(in the rows, 128 means zero)
Each path is a new rotation, seen through one point. The rows after it are directions, each followed by how far the rotation turns it, in degrees a step (0 if it stays put).
Each turn is a multiple of 5 degrees from 10 to 175, or 0.
Each row of a path follows its step; steps can be skipped.
Rotation 1:
step 0: [140 124 129 124 134 131 121 114 121 121 129 129 124 135 131 140 144 116
 132 129 137 122 131 126 131 128 128 122 114 119 114 113 131 123 126 130
 146 130 118 118 123 136 127 144 120 127 125 113]
step 7: [143 128 127 127 126 130 125 118 121 133 132 126 130 126 112 135 115 111
 115 124 139 127 125 124 136 118 137 121 131 121 121 117 146 127 139 121
 137 120 140 130 135 122 122 139 122 135 125 126]
step 12: [118 121 137 132 130 111 120 110 136 136 122 149 122 139 133 124 134 126
 131 127 124 123 133 142 119 131 125 131 127 124 134 122 124 135 123 124
 126 117 124 125 144 132 134 137 122 143 121 125]
step 17: [132 135 134 118 136 142 125 141 113 138 140 119 124 120 127 134 125 116
 129 136 129 120 125 121 140 128 126 136 128 125 134 128 148 129 125 124
 131 123 125 126 144 127 125 138 133 150 125 129]
step 18: [138 135 130 111 130 123 123 122 143 131 132 137 128 117 110 132 123 114
 137 135 131 116 124 130 131 123 129 125 142 118 136 116 137 120 128 115
 126 115 131 124 131 116 128 131 118 125 131 132]
step 19: [123 126 123 137 133 130 126 121 133 138 130 130 123 123 117 133 138 132
 134 125 142 113 123 120 125 124 122 133 126 121 126 118 127 124 133 121
 126 113 122 104 125 142 137 133 126 149 133 121]
step 28: [137 133 149 121 133 139 119 134 127 134 137 130 117 113 124 128 127 122
 130 114 135 127 127 130 122 110 128 132 143 111 131 129 136 126 124 127
 138 120 131 117 139 125 123 132 134 133 126 118]
[128 125 123 129 122 132 128 124 131 127 127 127 125 128 126 126 129 126
 131 129 126 124 122 129 129 128 131 126 128 128 125 125 128 128 127 130
 129 124 129 129 128 127 130 130 125 124 131 126]  100
[129 130 124 132 129 125 128 129 128 130 129 128 126 128 130 129 124 129
 131 128 129 127 129 130 127 123 127 129 128 128 127 126 124 130 131 126
 129 126 125 128 131 123 122 131 129 124 127 132]  170
[130 127 124 128 132 130 127 127 123 126 129 131 128 124 126 132 132 124
 127 129 125 127 127 133 132 130 125 130 126 130 127 129 129 129 130 131
 128 130 129 128 126 128 126 127 125 128 128 133]  45
[127 123 125 127 129 130 124 128 130 130 129 126 126 126 127 132 123 128
 128 128 127 125 131 124 129 125 129 129 132 130 128 132 133 128 130 129
 126 126 128 129 125 124 127 125 130 130 125 125]  35
[127 126 127 126 127 127 128 135 131 127 128 132 127 126 127 126 128 127
 131 125 129 131 129 125 128 127 128 127 125 131 126 125 133 126 123 129
 125 130 132 128 131 125 126 130 127 128 127 132]  110
Rotation 2:
step 4: [120 120 126 117 124 126 127 129 141 133 138 135 143 131 117 135 117 110
 119 136 130 117 125 122 113 120 132 133 137 123 125 127 127 145 134 154
 131 132 127 131 126 128 143 128 119 132 132 137]
step 5: [141 116 134 125 121 130 126 106 136 130 131 111 119 129 128 129 135 129
 134 134 131 124 122 125 145 136 129 143 135 119 138 137 133 121 123 120
 125 118 127 122 120 118 121 112 113 117 127 123]
step 7: [114 134 127 124 129 123 115 121 113 128 128 126 140 130 132 122 148 121
 129 130 114 144 117 125 121 127 127 139 130 138 123 127 115 128 128 145
 131 139 122 129 134 118 125 150 118 129 135 126]
step 13: [119 117 129 137 128 136 132 128 123 115 126 116 114 134 131 121 127 123
 117 120 115 131 120 109 123 119 140 136 128 122 117 121 125 135 130 138
 151 118 123 137 121 127 115 128 138 130 126 142]
step 15: [125 126 135 129 122 140 123 138 138 127 122 121 131 128 119 124 137 123
 135 117 138 113 136 140 118 121 138 123 126 138 132 127 126 107 126 141
 110 112 129 119 120 137 135 138 117 134 120 126]
step 27: [127 110 149 121 107 124 128 134 134 138 105 125 126 119 146 129 122 137
 133 126 130 126 134 133 126 122 118 126 125 118 130 121 135 120 132 128
 115 131 130 133 114 130 128 125 128 128 142 131]
step 30: [143 151 134 110 122 115 115 121 134 126 120 121 124 127 121 137 135 131
 128 120 126 134 126 135 128 141 120 131 126 120 136 128 147 132 124 123
 115 131 128 126 115 123 115 126 136 126 115 123]
[121 125 127 131 131 127 127 128 127 125 124 131 128 132 125 131 127 125
 132 128 127 127 125 128 129 127 128 132 128 129 131 127 128 129 129 127
 129 128 124 130 133 127 130 128 133 130 126 130]  115
[131 130 129 130 129 131 125 130 131 127 130 125 131 126 126 126 131 131
 127 127 128 125 127 131 130 126 129 126 131 128 125 128 134 131 126 129
 128 126 127 126 133 127 131 128 133 127 126 130]  160
[128 130 129 127 124 132 129 130 128 124 130 129 125 127 132 124 125 133
 129 129 131 127 123 126 129 130 127 131 129 127 131 122 127 128 130 126
 131 127 129 131 129 129 126 131 131 126 132 129]  100
Rotation 3:
step 2: [145 131 139 116 133 125 121 127 124 136 127 131 126 129 129 137 112 138
 129 140 140 127 131 122 131 122 127 122 123 126 125 126 127 139 138 133
 120 114 106 120 126 128 130 129 134 141 114 131]
step 4: [136 118 127 124 125 131 130 135 128 142 120 125 138 123 124 133 120 114
 118 131 138 143 118 134 139 134 130 130 115 119 112 125 140 118 132 123
 124 118 120 125 124 139 128 132 120 129 132 117]
step 12: [134 127 124 127 126 127 120 130 139 141 132 119 138 137 121 137 113 113
 116 139 123 139 118 130 134 126 138 119 116 126 126 115 123 134 116 120
 125 129 120 138 125 136 129 115 128 129 139 127]
step 15: [136 135 130 122 124 132 123 126 130 135 130 126 135 127 124 137 104 135
 126 140 127 126 132 118 141 120 135 117 121 135 121 135 122 124 126 115
 128 129 115 125 129 135 147 121 126 122 118 136]
step 18: [137 129 127 125 117 132 133 120 115 141 121 130 124 120 125 136 109 138
 128 128 142 129 140 122 137 129 138 136 131 121 124 130 137 134 144 128
 135 119 109 125 131 122 131 125 120 131 122 128]
step 19: [139 125 128 132 125 118 121 123 137 139 116 126 131 119 113 127 113 127
 130 132 134 129 130 125 133 138 132 119 125 136 126 143 139 126 138 130
 127 120 104 140 131 128 127 131 123 132 116 124]
step 32: [130 119 141 124 128 122 128 129 136 131 130 135 133 116 125 129 118 137
 118 132 131 123 140 130 133 123 127 123 110 129 121 130 130 129 137 120
 120 116 111 130 129 138 134 144 138 130 111 125]
[126 129 130 130 127 127 134 130 128 131 135 128 128 129 132 124 130 132
 130 128 131 128 128 128 128 128 127 131 124 131 128 123 131 129 128 133
 126 126 127 130 131 127 131 130 129 128 128 131]  100
[126 128 129 130 123 127 127 124 128 127 128 128 127 126 126 123 127 132
 132 128 125 129 131 131 129 125 131 130 131 128 132 129 135 129 128 126
 127 129 128 125 124 128 128 127 129 128 130 126]  140
[129 136 127 126 128 131 125 126 131 123 130 130 126 125 124 129 130 128
 128 130 127 125 126 128 130 130 126 127 125 132 131 127 129 128 128 128
 130 125 124 127 128 127 129 129 128 128 124 127]  85
[128 132 130 128 125 127 128 130 127 132 126 124 130 128 128 129 130 125
 125 131 128 134 127 128 125 132 126 126 129 128 130 128 133 130 127 129
 127 131 125 127 130 125 125 126 127 133 129 125]  45
Rotation 4:
step 0: [130 123 125 128 111 128 140 116 124 135 124 124 130 132 152 137 141 128
 122 125 128 121 130 132 131 115 131 130 124 117 119 129 131 132 131 116
 115 131 130 136 139 142 119 122 126 132 107 122]
step 2: [119 132 136 131 137 115 126 140 130 124 119 134 132 127 129 120 112 119
 143 127 127 126 133 134 126 112 113 135 142 131 138 149 124 126 135 132
 136 124 149 128 131 126 127 125 142 128 131 130]
step 5: [130 128 123 145 138 126 122 136 126 123 132 128 125 109 143 121 125 140
 115 131 113 124 138 127 128 136 119 142 130 125 112 139 125 125 128 127
 125 137 129 132 126 116 122 145 135 135 115 127]
step 21: [121 117 128 110 114 118 131 108 151 113 133 133 127 130 122 124 125 135
 128 138 129 128 134 131 132 132 129 134 136 126 129 131 126 146 114 122
 125 134 141 128 124 122 135 124 127 135 136 122]
step 23: [139 132 119 136 142 129 125 126 127 125 118 120 126 102 126 127 119 127
 120 136 120 132 136 129 110 126 123 134 126 133 109 108 122 123 130 133
 127 134 132 128 128 134 119 139 140 125 124 137]
step 25: [128 124 139 117 113 128 126 127 117 131 119 133 125 124 118 136 135 130
 134 130 140 133 128 132 131 130 124 116 120 125 140 126 131 139 127 124
 120 123 126 125 121 119 131 123 137  94 124 118]
step 28: [136 123 121 129 135 139 115 135 107 112 125 128 136 123 134 129 127 120
 120 135 144 113 120 129 131 128 127 126 143 133 138 116 136 145 131 123
 135 117 132 119 140 128 125 127 128 125 129 131]
[131 126 128 126 124 129 133 131 123 130 129 125 125 124 128 126 130 129
 131 122 125 130 132 127 128 129 127 129 125 133 126 127 127 128 125 129
 129 126 126 127 128 130 129 128 127 131 128 123]  100
[133 125 130 128 132 125 128 129 129 129 124 125 124 130 128 129 128 127
 126 127 129 127 131 122 128 130 130 130 129 129 129 133 131 129 123 127
 131 129 130 127 128 130 125 129 129 126 130 131]  100
[127 126 128 130 130 125 131 128 133 127 127 127 125 128 130 125 132 129
 131 128 131 130 123 135 127 128 130 131 127 132 128 128 129 127 127 126
 130 130 127 123 127 128 127 128 125 125 127 126]  80
[131 130 129 131 131 126 122 132 127 128 129 127 126 129 126 129 130 130
 129 129 126 131 126 128 128 130 126 129 129 131 126 127 130 131 129 128
 122 121 129 127 132 128 130 127 128 124 129 126]  120
